Where one turn sends some rows of the set: a few examples, then the rows asked:
Tor: [ -3.4 -15.0 -21.8  26.7 -13.8 -33.1 -19.6  -5.6   5.9 -11.6 -16.0  -2.3
  14.8  22.4  -6.5]
mez: [ -8.2 -24.0  23.7   9.9   9.6 -13.4 -18.3 -18.4  14.5 -20.6   3.2 -10.6
 -14.7   3.8  16.0]
dafu: [  4.3  14.9  24.2   9.7  14.6 -31.8   5.3  10.9 -32.5  -8.7  -0.2  -2.2
 -29.8  -9.1 -16.3]
mufos: [ -6.7  16.8   7.7  21.7 -23.1   9.1  -1.3  19.4  18.9  30.0 -23.9 -22.7
 -15.9 -26.2   6.7]
fet: [ -2.4  25.0   2.7  -6.3  26.3  26.1  -5.0  23.7  12.7  16.4  11.3  20.4
   2.7 -22.3  14.6]
Bov: [ -0.8 -22.0 -41.0   2.8  13.3  -6.3  15.9  23.2 -20.4  -1.3   7.1 -16.1
   5.3  21.8  16.1]
Pulu: [ -8.0 -22.0  23.0  11.2  -5.6  -3.2 -28.4   3.8  20.1 -17.9   7.0   6.6
 -27.1  17.6  20.5]
gol: [ -3.0  24.0  20.4  16.8 -12.3  -8.1  17.1   5.0  21.8  44.1 -24.6   2.1
  -1.0 -15.8  -2.4]
bubos: [-10.7 -17.6 -13.8  33.5 -31.7 -34.9 -10.7  11.5  -3.9  -4.5 -12.2  17.1
  10.5  21.9  -9.2]
kavag: [ -5.8 -20.6   0.6  10.2   1.9  -8.4 -27.1  10.6   6.4 -25.2  29.1   7.3
 -17.5  -4.9  30.4]
Lirig: [  0.3  -1.1 -39.1  -4.3   9.2 -27.5  26.1  14.6  -7.0   4.0  -4.1   9.4
  17.3  26.3  17.6]
neduf: [ -8.4 -10.7 -26.2  -6.1   1.6  -2.9  37.9  20.7 -20.7  -1.6   0.8  19.2
  16.9  20.9  16.9]
bufep: [ -1.1 -30.5  29.3  24.6  -1.8   9.9 -16.2   0.3   9.1   3.2  13.4 -15.4
 -24.2  -5.4  17.7]
Nake: [ -8.9  11.9 -38.0  -2.7  -0.1 -11.2  33.3  29.6 -25.4   7.9   7.3   7.8
  13.4 -11.1  12.2]
zolen: [ -1.9  16.5   9.9   0.7  39.9  10.5  -4.6  25.7   6.0  23.9   7.2  30.8
  14.0 -15.0   3.2]
desab: [-25.7   4.5  19.2   5.6  38.1  12.8   2.9  30.0  24.8  15.1  10.8  28.3
   7.4   0.7   9.5]
fako: [-24.3  -7.0 -10.9  46.4 -16.1 -29.6 -11.1  26.2  10.0   4.5 -10.8  16.8
  15.8  15.5 -20.6]
doz: [ -1.0   2.0 -25.3   7.2  -0.8   3.6  51.1  27.5 -18.8  -2.1  -1.5   1.7
   0.6  22.8   7.5]
fis: [  7.4   9.2  34.9   8.6  19.9 -13.2  22.6  18.4 -22.9  23.6   8.9   2.5
 -30.1  -8.2  -6.9]
sene: [ 1.7 13.0 -3.0 -6.7 21.6  6.1  7.8 16.9 28.0 33.2 -0.7 30.0 17.2  7.5
 22.7]
duf: [  3.4  17.4  -5.7  20.4 -16.2  -1.9  13.8  34.3  12.9  54.6 -17.5 -11.7
  -7.4  -4.3  -0.3]
nisa: [  1.0  -8.3 -17.9  37.9  -6.9 -29.6 -26.7  18.3  -5.5   0.2  -4.7  28.1
  20.0   5.1 -14.9]
Kideg: [  0.2  -1.7 -30.3  35.9 -26.8 -14.7 -23.3  16.7  -1.3  -2.9  -0.1  19.9
  20.8  -2.2  -4.9]
pofav: [-21.8   5.8   5.1  -3.6  22.3  23.6  -2.2  23.2  22.9  24.7  -4.6  27.2
  22.0  -2.2  10.9]
ris: [ -8.2  14.5  31.1  -9.0  13.4 -19.6  19.9  11.4 -18.7  -5.5  -5.2  -9.6
 -37.7   2.6  -3.9]
pota: [ -4.4 -21.9  13.3  15.6   7.5  18.6 -10.2  12.3  22.8 -22.6  14.9   3.8
 -20.6  23.4  22.5]
Bam: [  1.7   9.0  36.7   4.6   5.6 -19.4  26.8 -12.1 -15.6   4.0  -7.3 -12.0
 -27.0  -9.4  -2.1]
Vef: [-13.9  29.6  12.4  12.5 -17.5   2.7   9.7  18.5  11.6  30.7 -36.1 -11.0
  -6.6  -7.7 -16.5]
keseb: [ -0.1  -3.1 -39.6   3.2  -8.2  -1.4  36.4  29.1 -16.5   9.8  -2.9  -4.2
   8.9  -0.4  25.4]
Bevod: [-16.5   8.0  21.3   9.6  16.2 -31.7  30.7  22.4 -23.5  -9.5   2.7  -5.9
 -29.0   6.5 -13.0]
gake: [ -9.1  19.0  10.1  36.3 -25.6  12.9   6.4  19.6  22.3  19.4 -30.2 -13.1
 -11.8   0.5 -17.7]
dilu: [  1.3   2.8 -14.8   5.7  34.2   5.3 -18.5  35.5  17.7  32.0   5.6  24.0
  17.8  12.6   4.5]
Rez: [  8.0  16.7  10.0   8.4  -4.7 -21.4   8.9  10.4 -31.5 -16.5   7.3  -9.5
 -38.3 -11.0  -5.4]
Fiv: [ -1.7 -29.2   3.0  10.5  -3.9  -0.6 -15.8   8.4  10.2 -19.1  13.7 -10.4
 -24.6   2.3  38.5]
mup: [-12.9  29.6  10.6  23.4 -22.1  -5.4 -13.0  19.1  15.1  22.7 -14.9 -11.2
 -14.4 -33.0  -7.8]
Falom: [ -4.5 -23.1  -5.6  40.2  -6.2 -28.5 -19.7   4.9 -17.9  -3.7  -5.2  -7.2
   7.6   7.6 -27.2]

dilu turns into Bov
Bevod turns into gake
Now these:
mez turns into Bam
Nake turns into Kideg
mufos turns into zolen
Vef turns into pofav

Where one turn sends some rows of the set: a few examples, then the rows asked:
Sufat: [-57.1  -1.0   4.4  20.8  12.0  44.6   4.1  16.6   3.7  -3.2 -16.0  16.5
   7.5  -8.7 -41.9 -33.9   1.9 -25.5  69.3  45.2  34.6]
vivob: [-38.5  -9.7   9.5  -5.9 -17.7  59.2  45.8  -9.1   4.4 -27.4  12.6   0.3
   2.6 -16.6 -44.8   3.7  24.8 -31.9  47.0  15.9  13.6]
gepu: [-29.2  11.1  21.6  -0.2  -5.9  39.6  63.8  -4.3  14.1 -15.5  18.4   3.3
   4.6  -0.2 -40.7   0.0  24.7 -19.5  67.6  14.6  18.8]
Kizof: [-16.2  -3.2  22.9   2.3  45.8  43.9  -5.2  -8.6  17.1 -21.2  10.4   3.4
 -50.7 -21.9 -19.7 -34.3  35.1   3.1   4.3   4.7   0.2]
sopi: [-33.2  11.2  20.3  -7.8 -15.4  42.6  28.0  -1.3   8.4   1.8   7.3   2.5
  -1.3   5.2 -59.4   4.8  15.5 -33.8  67.1  18.4  28.5]
malap: [-47.5  -0.5  -3.4  19.6  44.8  48.1  -8.4  13.9   3.0  15.2   8.4   4.8
 -19.4 -18.6 -16.2 -55.3   9.9 -12.3  40.7  70.5   8.7]
reg: [-10.5   2.0  26.0 -18.3  14.5  51.6  41.5 -15.9  17.6 -23.6  16.3  -3.6
 -31.6 -16.8 -31.3   0.5  39.3 -13.8  14.3  -8.8   9.5]
ziri: [ -0.8   3.2  30.7  -4.8  42.9  18.4   3.8   2.6  -8.0  -9.4  10.0  -4.4
 -46.0  -3.2 -26.2 -45.8  36.2  -7.8  -6.8  19.2  25.8]
kiseg: [ -4.1  10.2  36.8 -29.4  40.0  40.2  45.3 -12.3  -0.8  10.6  33.9 -22.8
 -42.2 -14.9 -31.5 -13.1  35.1 -13.3  25.6  17.6  14.0]
kekas: [-50.4  -1.9   2.3  27.2  27.7  35.2  -7.2   8.6   1.8 -14.9   9.7  18.8
 -24.9  -2.5 -26.8 -70.8  22.4  -5.5  26.5  66.5   8.3]
mekam: [-22.1   6.0  23.3 -14.4   2.0  46.7  53.7  -5.8  -4.8  12.5  33.7 -21.0
  -2.0 -10.8 -37.5   4.5  19.0 -30.0  64.3  27.6  13.1]
gabo: [-49.8  -0.8 -14.7  28.0  16.5  26.3  -5.2  13.7  -7.7   3.6  23.9  -1.5
   3.0   5.0 -36.1 -26.9  -3.3  -5.5  75.5  45.4  18.6]
vupas: [-21.7   6.3  17.2 -34.7  30.3  33.3  56.0 -10.1 -11.3 -10.5  33.2 -20.4
 -32.7   3.4 -52.6  -5.5  31.7  -7.7  29.1  17.9  41.3]
fopu: [-40.3  -4.3   8.1  -5.5   0.0  27.8  40.5  -0.9 -22.0  -8.0  37.6 -20.3
  -0.1   4.0 -56.8  -4.9   9.2 -16.3  73.1  27.8  30.5]
Sar: [-49.5  -0.8  -1.8  16.0   4.7  52.0  21.1   9.8  -2.6  16.2  17.3  -3.8
  11.8 -13.2 -30.4 -22.7   3.4 -30.0  75.9  59.5  10.6]
sifer: [-35.8  10.0 -21.5  19.4  54.7  28.3 -16.0  12.6  10.8   8.1  10.6   9.7
 -27.4   3.9 -20.3 -41.3  10.3   8.3  29.6  46.4  21.6]
lud: [-54.5  -1.5  -4.5  28.7  -4.4  41.2  29.9  10.1   4.4 -16.6   7.5  15.9
  16.4  -1.7 -32.4 -36.6  11.7 -21.5  63.8  56.2  15.9]
Purub: [-20.2   7.0  20.7  -8.7  67.0  41.4   6.4  -1.0   3.5  12.2  18.6  -7.9
 -52.1 -20.4 -16.2 -50.4  30.1  -2.3  10.6  44.1  11.3]
fil: [-19.9  16.6  -1.9 -18.8  63.8  31.5  22.3  -2.9   9.2  -0.4  15.3  -1.5
 -50.0   1.8 -29.1 -28.6  32.0   6.3   1.2  30.3  34.4]
Sur: [-37.0  -5.7  10.0  23.1  48.9  28.3 -12.3  18.8  -6.0  -9.9 -16.0  11.9
 -21.7 -12.6 -22.1 -65.8  15.3  -9.7  24.9  46.4  32.7]
Vetu: [-10.0  17.7  44.1 -17.2  27.5  32.0  44.4 -14.4  18.7 -13.5  28.0  -3.9
 -43.6  -1.2 -41.0 -12.9  41.0  -1.0  34.1  -1.1  13.2]
sugav: [-62.1 -21.7  -0.6  20.9  -7.6  57.7   4.0   2.7  -4.4 -27.4   6.0   8.9
   3.5 -19.7 -39.9 -32.5  10.0 -24.7  55.2  44.5   7.7]
Dumo: [  1.4  13.6  36.7 -23.8   3.8  27.4  28.1 -10.0   1.4  -0.8  24.7  -9.3
 -33.6   6.8 -50.3  -1.4  36.7 -22.8  21.4   2.3  22.9]
firo: [-24.6  10.4  31.5  -0.9  47.7  28.3   0.8  -6.9  12.1 -14.5  23.9   6.9
 -61.0  -3.0 -33.3 -55.9  39.2   7.3  10.0  31.4   7.0]
san: [-48.2 -16.9   7.2  26.9  30.4  47.6 -27.1   3.5   3.3 -21.8   4.6  11.4
 -30.0 -25.0 -25.2 -56.5  17.1  -3.8  29.1  36.5  -1.1]

malap turns into Sar
ziri turns into Sur
Now these:
fil turns into sifer
san turns into sugav
kekas turns into lud

Where one turn sends some rows of the set: a few examples, then the rows asked:
Dil: [ 14.4   2.8  16.2 -11.4  -8.4 -30.6  -4.4 -29.4  28.2  18.4 -17.2  -1.1
   9.9  35.2  -2.9  22.6 -22.3  -6.1  -4.4  33.0 -14.9 -15.9 -18.7  38.7
   7.0 -39.4  10.1 -18.5  -2.3 -34.0   7.1  50.6  24.2 -14.9 -14.5 -15.3]
fevu: [ 57.7  -9.2  -0.4  14.9   4.4   1.3 -12.8  16.4 -13.0   9.4 -44.3   3.2
 -24.9  14.3 -37.5  31.9 -36.7   1.3 -13.2  10.9 -17.0 -35.2  32.7  13.6
 -32.3  16.3  21.2 -31.4 -24.4 -27.3   3.8  16.0 -41.0  -4.2 -33.1 -42.3]
Lelur: [ 56.1 -23.5  -1.9  50.1   4.9   3.1  22.6 -33.8  22.8  22.0  -8.4  -6.6
  -6.1  42.4  12.9 -21.3 -39.3 -30.4 -17.2   2.7   8.7 -16.9  -3.1   6.0
  -9.4  -1.5  -1.9  -3.7  12.2 -19.9  -9.7  10.1 -27.8 -34.2 -51.7 -50.6]
mobe: [ 12.8 -13.5   3.9  -3.9  -4.3 -32.3  -5.6 -12.4  27.6  21.5 -27.9  -0.7
   1.1  16.6  -1.0   0.2 -12.1   8.7  -2.6  29.0 -38.9 -36.8 -16.4  39.6
  20.5 -26.4  -2.7 -29.6  -5.2 -17.1   5.6  49.9   9.9  -1.8 -17.2  -3.9]
fakop: [ 40.5 -26.6 -26.1  12.4   7.8 -16.5   4.7  11.3 -26.4  16.9  -9.0 -14.8
 -14.1  16.3   2.5   7.6  -9.0 -46.1 -30.9  -0.9  15.5   8.8   4.9  47.4
 -15.6  32.5  40.6 -32.1  24.7 -17.8  15.6  39.0  30.4  -4.1 -65.5   0.0]
guk: [ 19.7 -15.7   2.9  -7.0   3.1 -27.1  -3.9 -29.6  24.9   1.2 -19.8  -2.1
   4.2   3.6   3.4   6.9  -4.8  -5.8   8.8  28.7 -30.9 -28.2 -30.4  33.4
  12.0 -26.8   5.9 -27.0  -5.1 -11.8   0.8  58.9   6.0  -6.6  -9.8  -0.8]
muvo: [ 56.0 -17.7 -15.4  50.9   4.4  -7.2  13.6 -44.5  29.8  24.5 -18.4 -11.3
 -10.3  20.5  -8.0 -24.2 -30.6 -15.8 -18.8   1.7  12.6  17.0 -16.5  -3.1
 -18.7 -12.4  17.5  -7.0  39.7 -16.5   3.9  21.0 -26.0 -30.6 -38.5 -35.1]
Gevok: [ 51.4  -5.6 -14.4  16.5  -1.9  15.7 -13.6   1.0 -16.3  18.7 -37.3   9.5
 -11.5  14.7 -34.5  36.9 -36.8  -6.4 -15.2   1.3   6.5 -18.4  20.3  14.6
 -18.6  13.8   7.8  -9.8 -48.8 -12.5  -8.1   3.0 -33.1 -14.2 -26.3 -28.5]
zezok: [ 32.8 -23.0 -22.9   2.7   7.4   5.0 -13.2   5.1  -8.0  14.6 -38.2   6.4
 -15.8   3.4 -37.9  29.0 -48.4  -8.9 -17.0   0.5   1.0 -26.6  42.4  26.5
 -11.9  34.6 -15.7 -34.4 -24.2 -27.8  -1.1  23.0 -23.8  -5.1 -39.0 -39.2]
nerud: [ 45.3 -17.1 -16.0  46.2 -11.5  -6.0  -6.9 -49.7  27.5  21.0 -18.2 -18.2
 -10.0  32.2 -22.3 -25.8 -18.6 -29.5 -22.7  12.8  17.8   2.5  19.8  18.1
  -5.1   2.6  10.0  -9.8  38.5 -32.2  10.9   9.1 -28.0 -32.5 -40.4 -40.5]
tefup: [ 44.6 -11.7   0.3  17.4  -9.3   3.3  -7.6  26.4 -11.1  19.3 -31.2  -6.4
 -24.4  22.7 -21.8  43.5 -41.4  -5.0 -35.0   8.2 -17.6 -38.0  28.9  31.1
  -8.2  31.5  25.5 -29.0 -24.8  -0.7  -3.5  13.5 -31.8 -19.3 -35.2 -48.3]
noni: [  6.3   9.0  15.4 -27.8 -12.5 -28.3  -9.0 -32.8  22.5   6.6 -25.8   3.7
   5.0  27.4  -2.8  14.6 -36.3  -4.5  -3.2  23.4  -8.6  -6.6 -14.7  28.1
   0.9 -28.7  17.5 -27.7   1.4 -29.2  -4.1  61.4  22.9 -11.9 -10.4  -4.5]
kobaz: [ 35.1  -2.7 -10.0   9.0  15.1  -1.2   7.4  25.0 -30.6  22.3 -23.6  -6.5
  -9.1  25.5  14.0 -13.0 -27.0 -36.4 -26.5  -4.4  13.6   7.6   6.9  32.8
 -43.7   8.5  49.2 -33.7   6.6 -14.7  19.0  32.8  19.6   1.8 -64.0  16.0]
gonev: [ 47.0 -12.4 -10.9  13.1  -1.5   8.4  -9.3  -1.4   7.1  15.5 -48.1  -0.8
 -15.2   2.0 -47.6  39.1 -42.2   3.5 -24.6   8.0 -11.1 -23.1  27.1   5.0
 -22.6  24.0  13.8 -35.5 -37.9  -7.2  -8.1  31.3 -33.7 -16.0 -27.0 -35.6]
roga: [ 69.4  -9.8   3.5  51.2  -9.8 -16.6   4.6 -52.1  14.5   8.5 -22.8   1.6
 -11.5  38.5 -16.0 -24.9 -17.4 -18.7 -36.3  -9.9  19.6   2.3  -3.2   2.0
 -23.2   0.0  21.5  -9.9  33.2 -20.6 -13.8   6.9 -20.7 -19.2 -44.7 -31.9]
kesu: [ 11.3  -7.1  20.5 -12.8 -16.3 -45.7  -8.4 -27.8  15.3  21.5 -27.9   1.9
   0.4  24.8 -11.6   3.0 -12.7  18.2  13.3  26.1 -31.8 -11.0 -21.2  24.8
  15.9  -0.1  30.6 -46.7   3.8 -20.1  -1.7  52.2   0.4  -3.1 -21.6 -10.6]
dok: [ 26.2  -5.3 -20.6  17.2  24.8  -9.3   0.8   9.9 -27.0  11.3 -36.5  -6.2
 -22.1  11.1   9.1   8.0 -15.0 -33.0 -29.4  -6.9   0.5  22.1  -4.0  29.3
 -31.9  20.1  53.0 -27.6   3.8  -2.6  16.4  39.8  34.4   7.2 -58.1   5.1]
sos: [ 52.5 -12.6 -18.3  13.7  -4.5  -8.5   4.3  22.7 -29.2  20.3 -36.8  -5.4
 -27.5   8.4  20.9  -0.4 -13.1 -22.8 -32.2 -23.0  15.0   8.1   1.5  32.9
 -13.1  18.3  37.3 -31.3  11.6  11.4  12.9  25.7  19.3  10.5 -56.5  10.9]
ful: [ 73.1 -14.2  -0.1  54.7  -2.7 -12.7   4.3 -35.5  20.2   8.0 -24.5 -15.5
  -3.8  28.0   6.6 -30.0 -31.9 -28.7 -26.4   5.2  19.8 -11.3  -7.9   4.7
 -18.7 -11.7  11.5 -12.2  26.6 -20.4  18.8  26.8 -36.0 -34.9 -46.8 -37.9]
pesuv: [ 14.1  -4.7  26.0 -12.6  -5.2 -49.7   0.4 -20.2  16.5  24.6 -26.3   6.1
   2.2  36.9  -8.6   2.1 -17.3  10.2  -5.8  22.5 -24.3 -21.5 -24.0  34.8
  17.2  -6.1  19.8 -46.6   1.5 -31.8  -3.2  58.6  23.7  -3.0 -32.5 -16.0]
nefi: [ 21.8  -1.3 -11.9  17.3   9.9  -3.2  11.4  17.2 -19.5  16.0 -29.7   5.7
 -30.5  42.2  16.5 -20.1 -18.1 -42.7 -38.1  -0.8  11.0   0.1  16.4  43.5
 -29.8   5.6  50.1 -23.0  19.8   0.3   4.4  20.2  29.2   9.0 -57.1 -13.3]

kesu turns into guk
Lelur turns into nefi
Dil turns into pesuv
Now these:
sos turns into Gevok
nerud turns into fakop
fevu turns into ful
muvo turns into dok

